In the rows, 128 means zero.
A single turn carries every row of the set below to another of its rows. Some are shown first; where does it send the rows asked next?
q_839: [175 160 109 129 107 162 153 150 135 142 130 136 124 135]
q_620: [117 136 127 131 151 145 152  85 117 125 134  99 119 168]
q_133: [179 151 101 144 113 154 154 136 144 135 137 130 117 134]
q_192: [124 126 117 125 145 145 145  89  96 115 148 107 113 166]
q_430: [170 146 108 124 106 170 155 156 133 133 121 135 126 130]
q_564: [ 78 151 132 144 135 108 134 139 144 117 101 162 154 106]
q_542: [111 133 131 107 140  97  95 124  96 113 138  90 124 154]
q_142: [120 140 129 114 138 146 160  83 114 112 147 106 118 160]
q_364: [113 147 129 118 129 150 157  90 106  99 137 105 121 161]
q_201: [110  95 158 130 132 121 159 164 121 146 144 151 102 123]
q_773: [184 139 120 132 109 167 140 139 140 127 122 128 127 140]
q_481: [138 151  95 107 147 121 111 121 150 142 103 146 162 169]
q_55: [134 102 124 120 145 128 140 149 118 129 165 158  86 102]
q_810: [115 172 134 112 125  74 128 149 143 141 123 165 127 109]
q_780: [129 159 101 114 148 110 119 123 135 144 110 138 182 162]
q_606: [110 120 137 106 128  86  97 155  98  98 137 124 113 156]
q_616: [ 96 133 120 140 121 124 107 138 104  68 136 108 120 120]
q_903: [126 158 135 150 134  76 137 158 126 110 140 173 144 115]
q_119: [ 92 142 138 124 150 107  99 154  89 122 154 104 134 140]
q_757: [125 113 123 108  94 134 130 164 134 133 164 148 100 101]
q_729: [136 149 103  99 163 126 119 121 137 132 105 147 175 160]
q_170: [ 83 110 135 134 145  85  95 123 123 107 133 132 129 115]
q_204: [133  99 131 134 125 146 152 144 124 160 163 145  96 116]
q_879: [126 149 141 134 131 152 146  80 116 107 131 114 127 168]
q_526: [112  95 117 116 106 146 127 164 143 123 117 153 100 106]
q_888: [137 175 116 139 140  85 124 135 136 137 118 179 145 114]
q_749: [104 134 144 122 155 105 117 126  96  85 144 102 120 109]
q_748: [117 131 126 151 126 101  95 169 135 135 112 161 128  96]
q_565: [178 145 107 128 109 145 163 140 140 150 121 141 110 125]
q_414: [126 146 104 100 154 128 129 119 143 125 102 154 180 153]
q_400: [137 137 116 108 143 136 123 109 155 133 107 155 177 164]
q_91: [101 116 140 152  99 117 121 141 120 122 149 135  84 102]
q_139: [ 93 161 135 125 147 107 113 152 124 144 110 182 143 114]

q_839 -> q_729
q_133 -> q_481
Now these:
q_888 -> q_542
q_430 -> q_414
q_91 -> q_748
q_139 -> q_749
q_780 -> q_192
q_810 -> q_119
q_903 -> q_606
q_616 -> q_526
q_400 -> q_879

A single turn carries every row of the set below to another of its rows. Some are shown first; where does it send the rows asked next?
q_827: [ 94 139 125 133 112 166 121 117 139 109 202 134 161 160]
q_986: [103 113  77 113 123 116 122 104 140 126 201 107 155 162]
q_623: [162 122 144 112 100 153 100 114 113 100 149 152 131 138]
q_615: [155  86 133  93 131 141 105  77 143 148 154  83 104 138]
q_863: [106 141 113  89 128 140 125 127 121 118 145  94 182 145]
q_205: [ 79  65 119 122 135 160 109 116 108 105 189 119 105 152]
q_182: [119  97 154 172 144 144 107 108 111 141 177 102 103 118]
q_820: [135  70 107 112 118 143 124 150 144 127 177  99 120 150]
q_993: [109 134 112 104 104 174  89 141 101 112 172 119 172 152]
q_3: [147 124 124 106 161 153  84  74  93  90 184 128 102 121]
q_180: [103 137 129 130 101 159 133 109 156 100 203 126 145 156]
q_574: [129 162 103  91  96 144 123 119 125  92 186  91 152 128]
q_946: [101 148  95  69 120 150 100  91 120 107 174 117  89 141]
q_239: [147 129 135 115 157 144  84  69  85  89 180 121 107 124]
q_44: [107  81 118 164 152 161  83  97 105 137 151  80 121 129]
q_838: [ 93 108  78 114 109 123 117 109 134 130 189  87 164 154]
q_908: [149  93 137  91 133 138  98  73 131 150 161  78 100 148]
q_534: [ 60 117 114 111 108 165 110 117 116 107 164  86 163 145]
q_755: [104 132 108  91 130 106 130 101 113 139 135  93 107 117]
q_788: [151 120 131  94 151 162 103  92 121 128 132  57 110 127]
q_476: [112 100 143 173 143 146 108 102 115 141 173 110 100 105]
q_315: [109  79 105 138 155 176  85  70 118 131 158  77 117 153]
q_197: [109 126 123 161 118 125 119  98 127  91 148 148 141 121]
q_74: [130 156  90 108  87 132 117 118 124  99 196  96 138 123]
q_790: [154 131 142 150 147 199  89 105 117 132 156 118 119 140]
q_864: [140 136 140 129 167 185  75  87 100 111 156 129 123 143]
q_327: [150 137 110 117 168 151 110  88 104 114 138  66 118 112]

q_239 -> q_182
q_790 -> q_315
Now these:
q_476 -> q_615
q_986 -> q_74
q_205 -> q_755
q_788 -> q_864
q_534 -> q_863
q_827 -> q_838
q_820 -> q_946

A single turn carries every row of the set below to another of its rows. Some are shown first; where does it send the rows asked next?
q_374: [ 83 139  99 116 179  97 129 146 137  90 135 108 117 129 122 172 158  56
 159 120 126 152 105 142]
q_200: [ 95 113 129 151 212 119 162 124 151 109 124 146 115 123  88 136 171  61
 169 126 115 146 128 121]
q_391: [101 174 119 138 143 119 161 141 116  91 136 130 131 109 132 178 118  85
 131 134 185 173 103 139]
q_817: [101 145 146 164 157 151 189 130 135 104 139 159 122 103 123 156 113  98
 137 151 184 161 144 112]
q_578: [ 72 109 119 135 175 136 153 146 160  95 150 127  97 124 141 166 140  70
 157 143 135 134 168 113]
q_740: [143 151 125 130 129 125  99 105 144 115 148 102 135 115 126 154 199  88
 123 132 137 142  81  72]
q_199: [140 112 132 125 177 134 144 130 181  92 128  90  97  88  92  91 135 118
 188 129 146 139 119 135]
q_402: [129 115 124 114 158 139 138 141 184  85 137  80  89  87 120 111 119 121
 181 136 156 133 133 132]
q_4: [146 132 145 151 144 143 119  94 156 126 144 126 133 112 112 136 201  93
 126 140 131 136 104  54]
q_562: [132 134 136 137 120 149 110 108 159 115 159 108 124 112 146 158 182  96
 120 149 143 131 122  53]
q_211: [121 160 124 112 124 187 104  96 142 128 150 145 161  88  76 152 150 124
 153 149 138 139 154 127]
q_17: [128 169 122 109 129 178 100  94 136 128 143 143 167  90  66 149 158 117
 155 141 133 145 136 136]
q_978: [138 127 116 107 164 119 127 139 173  84 128  73 100  91 106 108 131 114
 183 123 150 144 102 148]
q_213: [122 171 116 104 117 177  95 102 137 123 150 134 161  89  82 160 149 120
 152 146 140 144 143 137]
q_695: [119 162 140 162 178 121 181 119 119 108 119 159 141 105  88 143 141  85
 143 128 169 176  94 131]

q_213 -> q_17
q_374 -> q_200
Now these:
q_740 -> q_4
q_817 -> q_391
q_978 -> q_199

